In the data rows, 128 means zero.
Here are some points:
[141  81 200  97 151 162 186 191 200 139  74 196 194 225 114  99 130 139 116 158 106 130 130  91 183]
[109 139 117 106 119 120 124 100 118 132 123 122  92  88 145 123 126 161 161 104 112 128 120  65 118]
[110 205 121  60 144 143 118 155 159 160  58 155  80  57 124 120 142 204 229 126  90 139 123  37 122]
[135 146 123 154 138 117 132 125  98 154 122 111 137 136 140 122 100 124 141 112  67 143 160 108 144]
[136 134 112 133 146 116 129 112 100 116 123 142 119 109 128 160 110 118 113 159 144 136 111 159 101]
[133 118 150 116 128 142 132 148 154 135 133 150 154 160 120 100 139 127 112 128 129 125 142 125 163]
[130 126 170  98 167 153  82 172 150 146 104 185 172 140 145 122 132 117 128 104 129 102 115 146 225]
[155  89 166 175 147 120 152 163 152 131 134 154 205 205 113 138 106 107  80 177 126 138 159 170 123]
[119 137  97 113 132  96 114 142 160 159 173 102 118  96 139 114 164 158 122 145 168 115 131 141 124]
[126 104 161 106 141 130 152 139 153 142  95 169 152 157 136 113 117 147 135 137 112 129 120  90 151]
[ 93  96 132 140 147  95 151 122 132 126  95 101 148 122 122 140 134 126 120 143 180 122  93 166 123]
[116 141  94 136  97 149 132 110  98 106 133  83  93 112 108 129 129 100 127 117 138 129 109 149  93]
[126 171  92 117  91 159 123 116 101 121 109 102  83  86 120 126 106 137 174 113  97 142 112  91  87]
[119 169  86 132 106 125 114  96  80 128 130  87  80  76 131 134 108 131 161 110 105 138 123 114  88]
[163  71 192 203 164  89  96 178 190 129 220 157 245 206 130 144 145 102  30 166 169 111 198 208 148]
[118 101 160 117 159 118 134 150 154 137 104 165 175 161 134 118 129 127 113 142 149 119 117 154 173]
[131 119  91 214 132  92  96 109  85 104 209  87 156 120 126 186 125  86  52 162 193 132 123 252  83]
[122 116 137 113 133 157 152 143 133 126  99 141 140 155 126 117 125 118 128 128 116 129 109 126 147]
[130 153 122 151 105 145 125 137 110 140 137  88 129 135 113 104 121 120 132 105  82 137 167 107 130]
[120 149 133 119 127 136 142 128 106 162  95 121 125 132 143  96  96 149 169  96  49 141 150  57 156]
[121 140 117 109 107 146 146 119 122 125 100 128 102 116 120 118 113 139 156 126 108 139 113  90 106]
[155 143  86 216 111 100  90 101  80 107 224  71 126 113 115 170 126  85  71 151 160 136 165 218  45]
[100 103 167  46 147 143 154 136 180 154  84 181 132 156 138  69 170 165 141 108 134 110 101  62 222]
[153 107 164 158 153 138 139 175 150 137 120 153 194 189 115 136 118  98  93 161 124 129 142 172 149]
[119 128 150  95 130 145 150 135 142 139  85 147 127 141 134 103 118 155 160 115  89 131 124  64 152]
[128 119 138 133  89 168 148 123 123 130 105 146 118 161 142 100 115 144 178  88  64 140 156  84 128]
[152 103 142 121 145 135 125 134 149 105 121 194 142 131 131 174 111 127 115 178 160 133  89 148  82]
[157 127  90 208 166  50  89  98  83 114 196  57 131  98 115 208 146  48  50 177 218 108 124 255  71]
[101 164  73 131  67 146 112 109 107 130 154  49  68  78 122 104 152 131 173  82 132 127 112 118  91]
[ 94 137 133 112 114 162 143 146 143 128 113 174 148 132 142 111 109 195 156 127 105 158 114  65 141]
[103 181  98  83  85 159 153 100  89 147  72  88  57  89 130  79 104 165 217  71  36 145 127   5 129]
[105 154 113  99 134 158 118 144 113 127  81 114 111  93 121 128 136 116 152 103 137 118  88 144 164]
[106 127  93 153 122  93 113  48  73  84 184 100  77  94 128 138 173 117  91 102 174 124 169 185 121]
[152 111 191 131 215  99 116 176 173 168  90 226 199 160 153 164 104 146 125 177 112 128 142 139 156]
Then 24 other points, each followed by its number:
[114 131 111  85 124 117 126 148 168 161 143 120 121 105 141  91 156 167 141 135 147 120 119 112 143] 0
[146  97 172 147 129 127 141 149 168 113 155 145 153 191 111 122 149 123  97 125 131 109 172 111 146] 1
[156  69 202 169 161 112 141 169 182 121 162 177 211 230 122 136 137 111  59 151 141 113 179 148 167] 2
[140 173  68 173  73 131 104  96  78 101 192  59  79  86 106 147 127 107 119 129 138 143 146 156  42] 3
[132 137 123 126 155 119 106 126 119 137 188 106  97 101 162 151 157 154 131  91  98 117 163  77 134] 4
[135 119 171 100 153 164 150 178 168 148 110 152 153 172 134 106 140 147 137 111  79 121 154  69 188] 5
[ 91 171  88  81  71 158 125  97 113 113 100  81  52  64 108  92 145 147 185  84 133 121  92  78 109] 6
[122 134 130  89  92 144 145 109 144 133 123 138  95 129 121  82 140 161 154 115 110 133 133  51 124] 7
[122 131 102 164 115 104 102 111 113 122 165  89 131 113 111 138 149  88  95 135 180 124 117 203 110] 8
[105 143  72 148 113  80 127  58  75 123 171  64  65  70 137 143 137 141 130 118 144 136 123 121  66] 9
[136 159 105 120  61 142 147 113 117 115 138  68  94 119 112 107 121 143 151 114 111 142 121  53 112] 10
[134 109 138 155 139 124 142 143 137 119 145 116 152 162 112 137 141 103  97 144 153 119 136 171 132] 11
[118 129 167  61 159 162 171 156 145 157  25 195 135 152 152 101  89 167 190 115  51 139  98  25 191] 12
[121 137 123  97  82 170 162 126 150 112 111 106  92 130  94  97 148 142 149 123 120 130 121  74 102] 13
[124 148 115 122 130 129 128 113  98 136 109 123 110 109 138 131 103 138 150 118 100 139 117 105 122] 14
[105 114  89 103  97 128 146 119 135 162 129 117  81 113 157 104 144 177 184 110 132 128  96 109 108] 15
[145 151 164 124 204 103  96 187 174 175  97 201 178 119 142 163 129 171 148 171 123 137 156 136 148] 16
[130 100 168  94 150 139 142 156 173 133  96 176 159 159 136 122 133 147 130 136 130 118 116 102 165] 17
[124 133 109 132 119 116 113 115 124 110 158 102 112 100 123 142 144 120 118 134 168 123 119 154  95] 18
[134 104 160 140 146 163 145 184 140 122 106 149 197 192 118 128 119  94  91 145 139 128 107 184 187] 19
[129  95 105 183 101 140 138 101  80  95 170 127 148 157 138 152  79  87  84 139 130 147  99 179  89] 20
[107 101 125 117  98  99 165  87 142 123 127 111 112 134 118  94 139 155 124 136 151 138 123  88  99] 21
[120 122 155  22 143 165 187 134 158 128  41 231 100 145 136  67 137 183 167 125  92 138 144  64 210] 22
[102 145 148  58 147 171 138 161 148 143  37 147 122 117 127  99 133 138 179  95 110 114  83  87 202] 23
Which of these numbered points is nearest to each point below, ignoring the 2 directions in which the first points spread most? Its number follows each.
[131 110 140 154 148 109 115 134 134 126 149 133 171 151 122 133 134  97  86 148 171 121 126 195 141] > 8
[125 157  58 181  68 124 112  85  95  84 206  23  72  80  83 147 165  90 101 132 186 132 133 194  26] > 13
[119 138  92 151 108 114 100 106 117 104 173  89 100  87 114 154 148 115 109 133 177 119 118 165  78] > 18
[146 137 119 150  84 121 143 125 121 117 165  80 130 140 121 125 118 133 118 132 131 140 136  99 117] > 10
[135 117 167 114 144 143 143 152 147 143  92 174 161 160 136 110 103 140 142 127  84 130 134  82 162] > 14
[126 117 121 168 137 100  99 124 118 127 163 116 159 126 124 143 138 100  85 143 177 121 130 208 126] > 8
[117 142  93 134  98 121 113  99 121 101 159  89  90  81 113 142 147 128 119 127 164 126 117 144  77] > 18
[136 124 115 147 104 136 143 130 137 111 157  94 125 138  99 133 150 115 101 148 157 130 134 156  85] > 13
[126 113 141 120 132 144 154 144 144 122 112 127 136 157 110 121 145 121 116 130 134 123 122 125 143] > 11
[113 187  89 118  62 161 132 105  97 126 119  52  63  90 104  86 131 139 178  78  80 139 150  61 102] > 2
[129 117 160 124 107 146 141 138 160 110 135 127 121 165 109 108 146 139 130 101 117 116 152  67 144] > 1
[141 128 158 106 122 165 152 156 151 136  94 169 143 163 125 110 105 150 151 130  80 136 139  73 143] > 3
[137 161 161 101 192 114 109 182 174 172  77 193 160 107 141 147 131 189 170 163 106 138 150 101 148] > 16
[148  85 197  66 209 114 172 167 172 164  31 193 167 171 144 134 125 127 138 153 112 109  91 101 207] > 12
[122 145  84 116 114 125 134  86  96  94 146 139  76  95 115 117 162 130 107 138 167 135 167 190 119] > 22
[107 130  71 138  51 170 149  75  61  81 140  92  70 103 126 123  93 122 138 104 119 151  78 107  66] > 20
[131 114 122 175 148  82 104 117 123 136 189 106 160 126 143 147 134 117  84 146 153 127 152 180 113] > 9
[142 136 124 142 115 141 126 132 121 131 139 130 129 134 123 133 111 126 125 136 105 138 142 119 103] > 3
[134 171  91 156  96 150  85 133 108 116 197  59 104 100 102 120 165  93 104 100 143 117 166 177 117] > 5
[119  70 143 106 150 121 162 157 171 181 109 171 153 176 169 104 132 169 155 140 128 120 103 128 155] > 15
[152  93 171 156 208  98 108 162 147 153 192 155 183 168 175 165 144 138  78 131 108 109 178 132 178] > 4
[136 113 160 128 185 117 122 156 146 150 172 146 150 148 169 150 141 156 110 112  91 117 168  90 171] > 4
[122 123 143  87 105 143 146 119 159 133 116 155 113 143 125  81 144 155 144 116 105 135 136  52 145] > 7
[142 147 142 126 123 170 108 172 145 133 150 114 147 148 114 108 155 109 111 105 118 116 165 150 170] > 5
[153 141 104 181  84 108 126 119 106 108 191  62 135 132 115 141 121 108  94 141 148 138 144 143  96] > 10
[141 127 124 162 167 102  93 127 116 137 217 100 127 116 167 170 150 136  94 111 119 118 175 129 126] > 4
[108 160  73 110  47 136 126  67 108 109 167  64  41  73 110  87 158 151 155  94 134 136 134  71  71] > 7
[167 156 134  89  93 131 152 124 118 125  83  88  90 118 119 118 104 123 171 115  96 125  99  42 137] > 10
[135  96 127 145 172  73 101 162 170 162 202 125 184 137 149 129 159 135  69 171 192 110 150 207 142] > 0
[147 119 160 114 112 171 146 168 172 118 101 172 153 163 111 121 114 133 136 146 109 134 129 101 122] > 3
[181 152 115 125 121  52 148  92 113 134 141  47  80  99 119 155 132 124 135 157 147 122 121  81  93] > 9
[137 120 126 154 112 109 114 109 130 128 182 124 137 143 124 114 140 119  90 140 151 127 152 146 110] > 7
[143 146 174 116 213  95 110 195 185 179  87 212 185 130 143 154 127 175 153 174 114 132 157 120 160] > 16
[136 134  86 145  85 139  98  74  59  90 148  41  74  81 117 141 115  38 117  78 141 105  87 172  98] > 19
[135 137  85 143 133 103 121  93  93  99 179 138 103 107 121 134 154 115  79 158 179 136 180 232 113] > 22
[121 111  87 165  77 153 146  91  74  90 155 113 114 137 133 137  82 100 111 126 121 152  93 149  76] > 20
[129 174  99 134  90 167  97 140 120 116 169  65  98 103  99 109 165 106 125  90 124 120 160 137 131] > 5
[139 145 142 127 123 168 113 174 144 134 141 115 151 156 111 102 153 104 108 104 120 115 159 142 183] > 5
[148 167 115 197 195  60  58 160 132 154 183 131 172  85 132 201 143 130  99 184 173 133 178 235  88] > 16
[128 167 149 103 187 113 104 176 172 165  80 182 146  97 134 156 133 178 176 159 114 133 142 111 137] > 16
[ 82 126 116  99 137 122 178 114 129 125  59  86  92  94 124 137 126 160 183 121 126 128  77  75 104] > 17
[ 93 123 128  59 130 135 142 106 152 134 115 140  91 114 138  86 178 160 143  97 142 109 101  79 178] > 6
[137  95 147 168 163  98 110 144 136 130 152 144 193 162 127 144 133  91  69 157 176 120 131 220 149] > 8
[133 131 101 151  84 133 147  93 102 125 143 108  94 126 129 132 104 141 154 125  99 148 129  86  57] > 3
[113 129  92 150  68 142 103  88  72  94 175  90 109 102 152 127  93 122 122  83 135 133  88 120 120] > 20
[149  96 142 169 148  83 134 117 127 148 169 157 172 156 159 148  92 148  93 176 106 150 160 129  92] > 9
[147  94 176 142 175 121 130 167 146 149 119 182 204 182 147 137  99 122  99 151 112 130 146 149 169] > 14
[108  96 112  99 116 124 156 132 157 172 115 141 109 140 163  98 146 172 179 119 126 126  98 111 131] > 15
[120 169 104 109  90 171 111 135 126 121 150  70  90 105 103  96 169 121 135  84 122 119 151 113 141] > 5
[118 126 142 124 167 135 114 163 132 134  97 136 163 136 130 139 134  98 117 127 148 115 103 188 181] > 23
[157  83 191 173 190 105 123 175 151 154 137 194 238 206 151 147  97 111  76 162 113 132 157 171 180] > 14
[ 87 126 102  94  68 116 166  69 134 116 117  91  69  99 106  77 147 169 157 117 147 139 110  57  82] > 21
[117 104  82 158 112  98 130 120 123 161 176  93 112 121 155 131 153 144 132 135 169 126 117 196  94] > 15
[138 113 200  82 156 162 138 176 174 142  59 219 174 179 146 110 100 153 162 112  73 124 123  52 203] > 14
[120 124 138 118 118 153 154 139 146 119 109 120 125 150 103 116 141 121 133 126 123 123 122 115 134] > 11
[135 128  93 146 137 101 124 100 102 104 168 152 111 117 124 138 148 120  82 157 177 131 181 233 118] > 22
[126 120 123 152 136 109 107 123 122 122 149 120 150 126 120 137 134  99  90 140 168 118 122 197 127] > 8
[127 119 153 134 148 119 130 143 140 148 126 135 156 153 140 113 126 133 122 118 106 129 150 111 166] > 5
[ 72 174  56  55  66 140 119  57 106 110 148  53   2  31 115  76 201 158 165  66 161 115  94  63 116] > 6
[137 122 104 139 143 106 125 111 105 105 169 160 125 124 129 130 147 119  74 167 172 135 185 229 132] > 22
[110 141 105 125 105 122 120 109 117 119 127  94 105  96 113 119 142 117 132 115 157 126 109 145 122] > 8
[157 122 131 201 141 116 100 146 115 122 180 111 180 157 112 164 117  75  63 164 151 131 162 233 106] > 3
[124 111 151  81 162 112 137 180 198 174 124 157 161 144 145  92 153 170 127 149 141 117 120 106 185] > 0
